rotation steps, each row followed by its count of steps:
The counts run from 0 to 346.
[150 134 179 113 110 113 104 126 170 115 141 128 140 172 113 129  87 102
  73 131 123 142  69 115  82 120 155 109 152 126  40 126 140  87 145 135
 148 107 125 116 136 118  76 138 122 109 112 131 135 129 120 155 140 138
 116 149 151  96 145 125 156 167  99 159 144 165 133  94 102 144] : 139
[ 89 111 145 177 114 157 156 154  97 130 125 120  97  99 170 114 146 135
 194 131 147 123 189 173 149 128  79 146 127 140 160 126 130 147 125 132
 116 168 101 120  95 144 137 154 164 160 173 133 127 104 167 120 106  83
 110 102 123 146 147 137 143 137 144 142 128 103 176 129 154 101] : 266
[102 168 105 133 121 105 132 107 122  81 132 117  96 146 105 165 105 142
 137  90 151 134 163 130 120  99 117 134 134 125 137 136 109 127 139 135
 115 108 164 104 121 149 130 160 104  72 109 149 154  66 125  88  74 119
 114 175 114 103 123  83  54 120 144 125  87 132 100 118  88 147] : 168
[138 121 128  98  81 147 136 153  96 143  94 151  88 170 161  93 175 158
 136 132 139 118 144 129 115 135  99 122 134 106 141 112 131 142 142 180
 136 159 110  72 149 129 135 163  78 157 168 165 131 184 173 119  98 153
 140 140 113 112 104 121  70 111 154 124 138 101 140 124 149  93] : 280
[145  94 153 142  93 137 136 152 147 134 159 139 132 195 183 117 124 140
 192 173 109 105 114 104 135 128 130 137 122 101 105 152 132 127 149 161
 108 127 150 124 117 137  97 114  74  96 156 152 151 142 136  90  89 158
 120 136 141  88 129 161 100 137 140 171 121 110 181 125 136  88] : 96
[148 124  73 128 115 112 179 166  87 172 128 167 104 129 187 108 143 144
 135 125 155 135 116 130 128 184 109 117 129 129 133 167 186 138 157 132
 104 118 152 143 119 101 108 114 145  94 143 147  96 166 145 142 106  63
 130 130  94 155 127 123  99 135 114 134 145  97 137 178  90 142] : 246
[107  94 179 199 127 135 136 143 163 121 143  95 130 154 155  85 120 133
 208 171 140 138 109 154 152 130 137 136 125 124 131 139 122 158 100 138
 101 116  81  94 115 160 125 123 126 125 145  94 177 114 157 108  76 104
 128 121 136 141 139 148 145 127 157 142 138 121 176 107 145  95] : 306
[114  91 154 110  64 130 137 166 109 143 135 135 126 175 193 132 130 162
 166 152 113 143 147 122 143 133  95 136 115  93 169 178 141 106 144 169
 138 140 136 122 121 134 109 120  70 117 162 141 123 129 130  99  56 134
 118 135 120  89 103 156  85 108 131 144 101  95 136 105 137  86] : 92
[162 130  91 152 133 132 180 146 106 169 149 162 104 135 180  86 142 129
 145 135 158 119 102 122 106 170  89 124 139 133  92 143 185 156 143 110
 122 112 139 132 110 115 107 125 155 106 153 139 111 161 175 128 111  74
 121 132 110 153 161 119  98 148 140 142 142 100 168 181 105 126] : 247
[108 115 170 154 151  83 111 121 164 152 172 101 151 154 119 140  77  99
 154 137 104 157 105 125 120 153 114  89 115 107 129 128 112 138 124 110
 126  95 131 158 101 150 108 127 159  69 109  85 154  69  88 131 163  78
 153 153  94 141 107 133 168 141 114 101 118 136 106 132 116 116] : 152
[ 90 119 166 136 111 145  99 154 144  85 114 100 166 135 140 169  90 143
 181 130  98 151 140 128 151 102 143 116 121 140 126 149 110 108  90 146
 104 171 140 138 113 138 119 118  96 129 123 112 175  93  82 108 133 155
 126 130 163  99 151 149 172 144 133 148 119 168 141  94 164 104] : 119
[166  98 122 188 124 172 170 143 139 113 135 136 120 143 146  85 134 142
 166 148 155 108 105 142 176 125 124 168 146 139 106 138 170 146 150 123
 112 119 116 132 139 118 109 112 153 114 166 134 132 158 166 108  81 120
  85  81 148 117 166 150 120 142 138 194 156 101 194 151 125 114] : 59
[119  98  94  88 127 141 114 148  83 162  88 125 130 142 167 128 171 172
 121  91 123 158 156 148 134 145 112  83 117 148 168 121 181 126 125 129
 102 155 132 155 137  94 133 146  71  96 167 153 156 169 148 121 121 165
 139 130 110 149 134 143 106 113 134 141 141 108 104 143 192  99] : 70
[192 131  68 121 140 153 119 129 121 104 105 128  79 122  80  69 164 124
  80  85 157 116 118 132 157 134 134 129 142 146 112  91 147 144 125 103
 140 127 107 103 158 105 124 139 155 160 144 134 119 181 161 136 137 162
 114  92 133 156 148  92  99 113 123 151 181 134 137 149 120 163] : 27
[ 86  92 131 142 108 125 151 171  84 158 100 114 103  97 161 116 139 141
 162  85 147 153 160 178 150 155  98 120 126 156 185 146 151 139 105 123
 115 160 107 143 105 116 149 136 162 137 161 107 113 145 137 167 136  56
 115 122 100 180 100 132 162 113 125 113 153 104 132 135 161 119] : 264
[121 135  48 148 127 113 145 156  88 114 106 142 113 108 139 123 118 145
 170 123 147 145 163 144 175 147 105 149 108 153 189 162 115 149 122 127
  92 137 139 146 121 139 149 100 138 118 120 104 139  97 126  94  68 121
 131 108 106 184 107 104  80 107 140 107 116 114 115 175  98 136] : 16
[120  69 118 130 147 132 107 138  87 162 127 107 137 150 185 141 167 148
 170 124 101 149 180 153 152 138  89  96 107 132 164 104 144 127 141 150
  99 161 139 158  94 129 125 158 101 108 182 161 158 132 147 117 138 152
 134 123  96 145 135 135 148 107 144 148 128 117 144 159 195  94] : 74
[141 193  81 102 129 140 142 140 136  89  89 152 116 109  91 147  96 147
 123 129 129 106 121  80 152 131 137 140 114 113 151 158 108 155 120 110
 116 142 157 133 162 123 155  91 117 144  78 120 111 131  66 106 119 124
 157 113 148 125 109 111  61 132 138  96 122 121  72 148  78 122] : 200
[147 119 134 101  83 152 129 144 116 138  99 131  90 146 140  56 160 152
 121 132 157 118 119 128 106 137 104 124 133 112 110 117 141 142 113 146
 156 138  83  64 141 123 127 165  99 183 164 139 128 191 186 124 101 132
 134 140 123 118 127 121  77 117 151 126 172 109 150 110 147 104] : 279
[136 162  82 128 131  83 120 131 138  73 143 130 129 162 116 172 112 114
 144 109 127 131 139 116 133 130 146 115 121 118 116 135  83 118 144 151
  85 111 195 138 107 147 100 146 114  72 109 176 165  92 115 103 123 164
 120 177 124 117 148  75 109 148 137 146 107 167 139 151  89 150] : 173
[181 130  75 118 148 166 127 114 111 112  92 139  93 119  86  94 173 127
  88 101 148  96 143 135 152 116 114 137 141 142 105  84 139 136 150 124
 132 148 114  98 150 124 147 156 139 162 155 149 129 160 168 129 133 194
 116  96 128 139 138  97  91 126 147 147 163 121 136 145 133 142] : 28
[125 178  87 109 150 149 125 127  95 137 106 134 109  57 106 138 137 132
 102 107 128 108 195 130 107 110  85 113 121 155 115  82 150 161 131  81
 142 159 126 131 125 118 153 168 155 181 126 142 119 120 143 107 172 135
 140 117 121 147 172  95  90 129 148 120 148 140 107 152 138 126] : 221
[146  96 106 106 137 173 121 143 105 143  80 117 120 133 138  83 157 157
 102  85 149 158 109 143 115 145 122  97 141 164 112 120 220 129 115  93
 135 128 103 143 138  64 116 136  96 124 144 130 150 192 163 136 121 139
 121 122 135 142 156 145 109 123 120 161 176 117 124 126 164 114] : 67
[127 159 125 119 144  95 109 108 107 149 144 144 122 104 113 190 110 113
  99 127  98 109 197 128 118 105  70 122 108 111 144  90  95 133 179 133
 146 154 157 131 123 168 138 166 154 120 113 143  99  64 114 119 147 135
 148 128  76 121 102 109 103 116 119 103  85 129  63 147 111 132] : 186
[ 89 121 183 161 122 152 105 133 153  99 136  91 160 131 148 152 105 144
 181 152 102 136 143 140 131  93 137 121 123 142  90 134 119 129 104 129
 125 154 125 133 108 148 116 136 106 136 125 107 183  90 109  93 131 142
 125 127 174 111 168 166 173 148 138 159 123 163 170  75 170  85] : 118
[115 125 116 151  79 160 148 187 117  74 113 134 124 115 160 112 148 147
 188 151 133 112 158 144 159 116 118 164 127 154 121 154 104 127 107 158
 109 184 128 100 113 140 126 122 125 189 156 141 125 145 146 106  90 137
 106 109 165 125 155 128 147 147 166 163 152 150 192 112 134 112] : 271
[115  84 188 143 113 111  94 115 132 157 114 117 134 153 124 156  87 119
 134 162 105 141 141 143 159 102 100 135 112 109 181 134 103 105 159 167
 146 139  97 108 144 164 143 136 106 109 125  97 131  83 107 116  89 160
 135 111  95 129  56 153 101 106 124 107  91 113  78 106 138  98] : 339
[150 135  36 172 135 124 156 158 111  77 123 134 105 127 127 118 145 139
 187 138 138 122 150 126 196 136 128 166 120 150 160 153  99 146 130 130
  73 136 162 122 129 154 128  95 142 126 130 132 157 121 130  84  82 154
 110 111 136 160 140 104 102 127 155 136 127 130 170 190 103 139] : 20
[157 114 116 114 118 164 112 166 124 142  96 149 131 104 145 101 124 159
 146 164  96 115 154  94 169 128  97 141  92 128 168 142 135 141 134 121
 136 182 115 143 163 114 161  96 126 198 129 105 100 160 109 102 132 171
 167  56 142 137 111 169  95 106 138 114 134 112 101 149 149  92] : 47
[145 180  69 111 139 117 157 122 118 109 123 141  89 141  99 132 118 145
 126  79 151 110 122 104 151 164 124 129 117 105 181 151 133 145 139 119
  93 105 158 127 142 112 149 120 131  73 124 136 126 135 102 126 112  88
 132 145  73 143  95  91  58 107 130  94 124  88  82 171  86 129] : 205
[166 137  90 155 158 101 138 134 129 148 127 170 149 110 102 138 108  85
 128 141 108 130 101 142 162 143 128 130 123 148 139 126 105 142 171 139
  83 148 159 147 137 149 143  79 189 117 106 116 117 125  89 154 165 130
 150  85 109 178 119 137 175 147 114 107 146 154 106 181  99 144] : 3
[ 89 183 130 114 110 134 122 106 125  77  93 121 108 127  69 177  81 151
 117  87 144 144 142 126 140  94 141 141 135 136 153 156 107 109 115 136
 128 134 144 110 157 133 148 135  96  84  88 113 142  95  84 108  91 127
 123 145 128  96  88 103  81 121 117 101  93 132  69  90 110 131] : 164
[151 105 124 138 120 168 138 135 104 143 117 137 108 121 141 107 148 160
 157 152 128 108 166 109 181 123  90 158  99 104 185 139 132 158 145 128
 140 164 101 118 149 129 159 125 126 154 160 119 105 144 142  99  94 137
 133  66 122 121  92 157  67  87 137 116 119  71 107 153 152  87] : 51
[157 160  97 107  99 169 169 140  89 127 108 182  87 122 127 127 149 143
 115 123 143  93 139 110 151 121 112 164 132 115 147 154 137 145 160 145
 129 180 141  97 166 116 145 115 117 162 132 164  66 178 127 122 109 127
 124  98 125 114 107 130  58 114 138 128 124  89 100 144 102 120] : 240
[123 145  93 131 125  71 127 124 130  96 143 104 100 158 102 124  94 133
 119  76 164 155 125 139 102 150 135 110 131 143 122 138 132 110 114 114
 121  66 157 135  97 131  77 157 127  63 101 125 152  86 123 125  98  96
 113 195 111 130 129  66 102 129 123 131 123 139 130 120  69 166] : 170
[150 138  97 120 152 151 148 149 120 162  89 145 141 104 139  98 153 137
 123 119 125 130  91 136 132 152 135  86 123 144 119 118 171 160 106 122
 102 164 125 145 129  83 145  92 151 133 138 136 129 205 102 175 195 110
 159 102 130 166 158 140 165 154 125 112 177 132 120 161 158 110] : 255
[157 156  54 147 153 116 166 119 104 109 138 148 108 132 117 160 135 123
 143  88 140 104 134 130 160 146 136 134 133 115 158 129 108 139 164 145
  61 119 190 146 131 138 141 124 156  45 139 175 141 119 117 134 131 102
 112 137  90 141 123  83  96 132 133 119 104 108 122 198  93 142] : 209
[147  98 152 146 126 110  73 142 159 140 134 129 170 158 140 124 123 116
 138 190  81 138 117 130 116  99 113 107 135 129  79  80 101 117 137 158
 132 142 125 111 116 165 109 144 108 149 113 122 174 105 136 112 137 218
 144 116 163 128 155 142 165 154 128 151 136 180 158 113 164 114] : 329
[129 146 177 114 131 131  94  94 164 160 139 135 136 140 114 136  87 122
  70 138 122 145 101 117  53 114 112  86 140 114  61  87 164 119 142 107
 171  98 100 112 138 115 118 161  98 114 101 116 139 102 129 122 141 140
 155 148 131 105 137 129  95 144 118 116 123 142  80  89 127 121] : 144
